[110 123 121 155]	110
[138 103 151  99 132]	138
[129 128 155 119 129 119]	129
[105 123 122 146 138]	105
[121 109 135 114 106 109 129]	121
[115 140 109 105]	115
[107 146 132 152 108 139]	107
[120 106 112 116 139 121]	120
---
[132 104 127 130] yields 132, 130
[115 157  98 150] yields 115, 150
[155 125 145 154 140 132] yields 155, 132
[139 118 107 142 138 133 120] yields 139, 120
[103 105 128 128 118 125 113] yields 103, 113
[155 156 110 103] yields 155, 103
---
array([[106, 108, 132, 109, 117, 145, 154],
       [147, 146, 106, 140, 112, 127, 115],
       [127, 132, 154, 116, 109, 111, 114]]) result: 154

array([[111, 157, 128, 110],
       [126, 116, 126, 104]]) result: 126

array([[133, 135, 106, 142, 132],
       [108, 134, 151, 114, 108]]) result: 151

array([129, 105, 140, 144, 138, 122, 143]) result: 140

array([[147, 143, 110, 127, 154],
       [156, 143, 109, 127, 151]]) result: 109

array([105, 128, 129, 118]) result: 129

array([155, 127, 118, 113, 143, 138, 129]) result: 118

array([129, 135, 121, 128, 106]) result: 121

array([[132, 106, 125, 113, 122],
       [123, 107, 128, 125, 121]]) result: 128

array([[135, 135, 145, 110, 115],
       [151, 125, 140, 119, 127]]) result: 140
---
[108 117 155 107 112] => 117

[[110 127 142 132 109 118 124]
 [137 115 140 130 121 121 153]
 [114 140 142 144 130 117 104]] => 127

[[114 120 123 138 155 115 133]
 [146 153 100 133 131 146 122]
 [131 142 106 135 134 128 147]] => 120

[111 149 137 130 107] => 149

[[129 122 132 132 125]
 [125 149 120 118 128]
 [129 124 130 130 124]] => 122

[151 102 153 134 111 155 119] => 102

[146 119 111 107 151 117] => 119

[[121 109 135 151 132]
 [132 138 126 145 124]
 [122 110 136 150 144]] => 109
---
[[120 141 147 121 139 152 121]
 [119 118 118 125 122 112 124]] Out: 120

[[128 130 129 142]
 [119 143 129 135]
 [122 133 137 153]] Out: 119

[[127 116 118 131 140 134 123]
 [149 141 126 124 134 144 142]] Out: 127

[[131 152 131 127 130]
 [129 157 126 114 125]] Out: 131

[[133 131 131 121 133]
 [125 118 114 155 120]] Out: 133

[[125 114 117 116 126 129 128]
 [128 105 109 129 123 135 117]] Out: 125

[[123 144 142 125 156 136 130]
 [115 139 154 117 147 132 126]
 [122 142 143 122 153 135 129]] Out: 115

[[140 135 141 110 116 139]
 [145 150 107 127 111 111]
 [106 131 131 122 111 141]] Out: 145
---
[[124 137 139 138 124 139 120 120 124 108 112 145 126 123 138 125]
 [114 117 140 101 131 148 114 149 132 125 125 123 137 136 126 119]
 [116 115 143 118 137 158 117 147 133 119 120 126 136 141 137 122]
 [125 135 139 139 124 138 119 120 124 106 113 146 127 124 137 125]
 [115 114 143 116 137 157 117 144 134 121 122 127 137 141 138 121]
 [121 124 146 107 134 145 120 145 137 134 122 127 134 139 135 128]
 [116 117 139 102 132 148 113 147 134 125 125 123 139 135 127 121]
 [137 126 135 133 123 146 123 120 119 117 119 142 132 128 125 126]]
116

[[135 141 114 130 108 124 114 120 115]
 [120 114 149 129 146 116 141 112 143]
 [118 135 127 127 124 118 123 119 122]
 [117 119 147 121 141 110 123 104 141]
 [106 144 127 130 117 110 140 104 123]
 [143 133 125 124 132 149 134 155 137]]
118

[[149 124 116 120 119 118 121 140 122 121]
 [147 125 122 134 132 144 112 123 137 124]
 [102 131 140 128 128 123 142 124 122 134]
 [111 124 139 122 115 119 133 132 109 127]
 [127 134 128 138 144 142 128 117 146 134]
 [147 124 122 133 131 144 111 124 136 123]
 [117 120 139 123 111 126 124 131 107 122]
 [104 128 141 126 123 122 140 127 117 131]]
102

[[129 141 123 122 134 124 125]
 [130 125 126 130 136 126 124]
 [130 123 127 130 131 124 124]
 [129 140 124 121 133 122 124]
 [132 147 117 122 150 118 118]
 [133 135 120 125 147 115 116]
 [129 140 124 121 132 121 124]
 [129 138 123 123 135 126 125]]
130

[[128 106 132 123 117 126 122 108 136]
 [129 127 120 123 116 145 137 131 124]
 [128 142 139 126 122 133 130 136 118]
 [130 135 107 119 112 137 131 126 123]
 [125 124 117 131 103 127 130 118 110]
 [128 118 114 130 133 129 125 120 137]
 [128 130 129 134 125 115 115 128 120]
 [128 141 116 126 132 134 133 137 136]
 [129 138 134 130 102 134 135 136 123]
 [131 127 123 128 124 105 115 120 117]
 [127 128 121 134 122 115 124 130 149]]
128
---
Input:
[[140 112 129 151 102 139 127]
 [122 124 124 108 128 120 119]
 [111 139 147 151 148 148 132]
 [141 138 116 136 140 129 149]
 [139 144 138 121 152 104 123]
 [149 111 127 113 142 126 115]
 [114 103 137 142 106 136 143]]
Output: 143

Input:
[[127 127 138 123 117 128 126]
 [146 125 132 123 113 117 137]
 [128 111 136 137 128 129 134]
 [128 146 120 120 125 125 122]
 [124 156 106 121 140 126 120]
 [135 117 137 128 115 126 139]
 [127 119 123 139 141 130 131]
 [128 115 128 141 133 128 136]
 [123 127 134 126 131 130 123]
 [127 128 113 127 138 128 125]]
Output: 125

Input:
[[118 125 141 121 108 111 137 103 116 123 109 121 118]
 [130 121 117 134 136 122 123 128 130 124 132 127 128]
 [116 130 124 112 118 137 141 141 118 130 138 137 132]
 [132 113 134 140 116 125 147 122 114 130 130 139 127]
 [116 116 145 130 120 122 135 121 110 126 113 137 119]
 [135 110 136 139 134 127 124 139 111 130 132 137 129]]
Output: 129

Input:
[[131 124 126 121 139 138 136]
 [133 132 123 127 126 130 122]
 [126 132 119 122 131 136 139]
 [123 141 127 130 110 127 132]
 [131 130 114 135 126 147 114]
 [117 142 124 132 101 127 133]]
Output: 133

Input:
[[130 122 135 131 124 125 137]
 [136 125 130 119 131 138 125]
 [114 127 116 116 108 119 119]
 [136 121 135 125 135 145 123]
 [112 126 116 116 108 118 118]
 [127 135 130 142 132 128 135]
 [116 126 114 118 113 119 120]
 [122 152 127 140 140 132 126]
 [136 119 134 124 137 144 127]
 [135 121 131 128 136 135 132]
 [116 127 123 117 110 120 121]
 [141 118 138 122 138 153 122]]
Output: 122
---
[122 112 105 151 123]	105, 151

[102 133 117 151 149 139 134]	151, 151

[[148 132 137 124 124]
 [125 118 152 132 109]
 [139 121 101 127 111]]	152, 152

[131 124 112 132 158 137 127]	132, 158

[[116 151 132 125 113]
 [120 140 102 146 112]
 [105 152 105 130 142]]	102, 152

[138 105 137 132 144]	137, 144
---
Q: [124 150 135 110 107 139 153]
A: 110

Q: [136 144 104 150 153]
A: 104

Q: [134 131 155 135 141]
A: 155

Q: [121 104 133 110 149]
A: 133

Q:
[[131 129 140 131 126 100 115]
 [130 125 127 136 113 120 127]
 [128 130 147 132 142 149 150]]
A: 136

Q: [136 106 121 132 128]
A: 121

Q: [152 142 115 123 143 151 122]
A: 123

Q: [139 152 126 145 134]
A: 126

Q: [104 118 158 101  99]
A: 158
---
[[116 100 134 120 141]
 [134 158 128 139 117]
 [126 139 142 148 104]] Answer: 126

[[132 126 125 125 134 137]
 [104 131 127 110 137 153]
 [103 133 126 118 144 140]] Answer: 103

[[130 114 133 116 124 146 146]
 [127 123 136 125 123 132 118]
 [130 128 125 112 130 157 128]] Answer: 130

[[109 122 104 133]
 [148 120 155 116]
 [116 121 112 118]] Answer: 116

[[119 129 132 141 126]
 [108 122 118 131 102]
 [128 115 134 131 128]] Answer: 128

[[114 147 121 128 111 141]
 [146 126 148 148 134 136]
 [153 118 147 137 147 124]] Answer: 153

[[139 113 134 117]
 [128 141 130 148]
 [117 152 128 131]] Answer: 117

[[139 119 128 131 152 113]
 [124 145 137 121 136 127]
 [128 124 120 129 140 130]] Answer: 128

[[100 135 122 149 104 144 110]
 [105 124 150 156 113 106 107]
 [122 127 136 127 133 120 137]] Answer: 122
---
[[106 120 117 135 120]
 [142 116 112 105 113]
 [117 131 115 129 133]] Answer: 105

[[127 129 133 136 125]
 [107 108 126 152 143]] Answer: 152

[[104 127 135 124]
 [112 133 137 119]] Answer: 137

[[155 127 146 119 133 129]
 [128 147 121 135 129 106]] Answer: 129

[[117 117 118 114 105 123 125]
 [126 121 113 130  99 129 128]
 [140 136 116 128 111 112 123]] Answer: 129

[[126 129 117 121 136]
 [123 117 125 119 130]
 [132 147 117 115 104]] Answer: 119

[[132 151 144 121 137 139 113]
 [149 137 142 121 118 123 127]
 [124 120 138 122 139 134 128]] Answer: 123

[[119 119 122 123 130 121 122]
 [100 112 145 139 108 146 110]] Answer: 146
---
((104, 110, 153, 116, 129, 122, 131), (121, 131, 129, 135, 117, 147, 109), (135, 127, 139, 108, 129, 139, 145)) result: 135
(138, 124, 136, 151, 127) result: 136
(121, 130, 131, 104, 118, 116, 139) result: 104
(101, 103, 100, 125, 134, 111, 137) result: 125
(109, 105, 120, 144, 130, 126, 137) result: 144
((129, 132, 129, 136, 123), (131, 129, 128, 150, 130), (128, 137, 134, 149, 126)) result: 128
((141, 142, 141, 144, 142), (141, 142, 141, 150, 142), (141, 142, 141, 143, 142)) result: 141
((135, 136, 118, 128, 112, 109, 117), (108, 113, 134, 114, 143, 130, 124), (114, 113, 116, 127, 103, 135, 127)) result: 114
(129, 135, 149, 120, 141, 133, 130) result: 120
---
[145 127 110 150 120] 120
[125 140 126 152 158] 158
[121 131 139 104 126] 126
[127 148 136 158 150] 150
[137 118 143 100 138] 138
[144 134 132 150 120] 120
